0: [148 123  92 147 181 104 100 145 154 140  60 118  75 126 124 135 146 135 159 144 128 175 131 138]
1: [112 177 168 151 130 159 123 114 184 142 153  98 163  88 113 128  78 120  88 107 132 153 147 157]
2: [ 89 150 137 163  63 139  97  63 140 158  97 118 136 113 137 168  87 135 116  98 131 112 136  79]
3: [117 174 151 179 131 141 121 104 220 114 174  96 150 108 107 119 102 119 101  72 107 113 114 155]
4: [135 102  84 167 121 215 187 194 229 194  97 106  79 158 101 152 127 138 103 145  73  94  83 107]
5: [ 64 179 191 101  70 138 141 140 145  83 145  96 173 111 174 189 134 114  75 170 131 110 255 130]
6: [142 124 120 166 142 132 136 180 150 116 122 121 118 134 108  87  91  84 159 131 128  90  79 105]
7: [150 121 115 163 161  80  72 144  43 140 167 141 126 153 140 116 176 125 164 186 174 109 132 127]
8: [153 116 126 159 134 125 123 166 153 102 131 123 122 119 113  69  76  97 169 129 119  70  85 101]
9: [125 125 115 141 144  88 102 119 113 128  95 110  80 113 137 161 143 119 176 157 149 115 157 136]
10: [108 115 122 115 105 194 178 155 151 169 142 121 132 155  94 184 182 113  67 139 127 178 118 138]
11: [ 95 112 112 129 110 160 102 172  82 133 186 103 172 101 117  87 188  60 105 206 137 132 168 105]
12: [110 162 152  89 115 163 195 135 179 118 139 127 172  97 139 123 106 125  64 110  93  97 117 165]
13: [107 132 111 182 115 174 166 123 157 148 145 142 120 154  52 179  83 101 113 101 142 153  74 105]
14: [123 208 150 201 124  89 105  33 142  81 171 117 170 120 108 119  64  89 153  49 144 114  72 129]
15: [133 152 144 155 124  86  83 112 120  85 147 132 120 147 186 119  84 127 218 137 152 106 168 112]
16: [121 135 111 161 165  78  88  94  83 162 124 144 117 115  85 114 120  99 129 156 173 173 116 129]
17: [ 99  98 106 126 103 204 205 153 151 178 147 121 136 153  95 204 176 119  55 143 119 167 126 129]
18: [ 89 129 121 143  98 121 106  83 115 158 137  84 176  72 142 150 165  95  84 163 140 126 198 115]
19: [166 114 131 136 142 121 127 167 148 101 123 129 111 121 118  76  88  97 168 123 111  82  69 117]
20: [ 97  76 160 124 180 124 151 145 110 122 117 131  86 209 114  42 155 146 162  74 121 115 101 151]
21: [124 109  70 117 153  66 120 159 156 172  70 130  45 136 160 194 164 227 141 109 117 136 102 118]
22: [131 130 165  77 170 122 115  63  44  78 197 127 134  68 100  79 121 176 187  52 137  97 145 137]
23: [173 134 140  41 152  94 125 163  51  91  73 146 115 113 179  86 156 203 156 144 131 122 181 150]

[139 139 142  89 124 184 210 180 189 130 133 133 143 129 133 118 112 142  65 115  82 106  82 159] 12
[131 129 113 148 181  54  94 109  70 134 143 139 128 129 107  94 115 104 134 156 177 171 100 140] 16
[134 148 130  99 114 163 180 156 155 118 133 136 158 109 123 122 118 132  81 117 105 103  85 156] 12
[ 72 123 130 154  76 152 100  82 124 171 101 119 137 128 145 184 111 124 101 121 140 147 137  90] 2
[162 127 146 157 117  69  64 111 109  81 161 126 112 165 174  93  97 137 218 165 137  80 174  86] 15
[154 120 107 174 124  85  86 146  55 170 174 130 129 156 129 148 174 116 146 182 162 116 126 114] 7
[110 127 119 164 142 100 109 132 117 146  92 108  78 133 137 176 138 110 165 148 145 131 148 137] 9
[132  95 116 148 157  95  99  95  88 163 118 145 111 140 105 111 120 107 136 150 144 156 107 130] 16
[164 135 129  82 118  87 144  88 118  85 127 148 137 130 148 136 156 151 152  89 132 132 116 153] 9
[170 135 148  77 125  87 124  98 118  31 185 144 199 108 149  75 166 145 127  85 118 103 144 156] 22
[152  90  97 109 141  76 117  80 118  86 125 137 113 135 137 150 175 152 170 107 132 143 142 144] 9
[126 131 131 134 165  84  95 118  84 152 112 139 106 125 117 117 105 125 128 130 162 144  96 152] 16
[132 127 139  98 119 151 193 151 194 121 108 136 140 125 152 122 114 136  98 101  92  93  91 169] 12
[126 112 126 132 192  88 100 118  73 153 111 142 107 124 115 110 124 113 120 142 160 184 107 147] 16
[181 160 149  58 170  64 114 140  35  74  67 162 108 130 175  84 140 186 175 133 134 132 182 160] 23
[ 89 145 134 144  60 136  95  72 151 139  83 117 135 111 138 162 103 128 127  98 122 128 161  75] 2
[103 199 148 161 101 161 125  95  74 171  81 108 119 144 132 185 123 123 112 123 162 181 154  99] 2
[125 127 121 183  38 164 143 107  99 145  83 109 133 145  84 162  99 123 127 121 129  84 169  59] 2
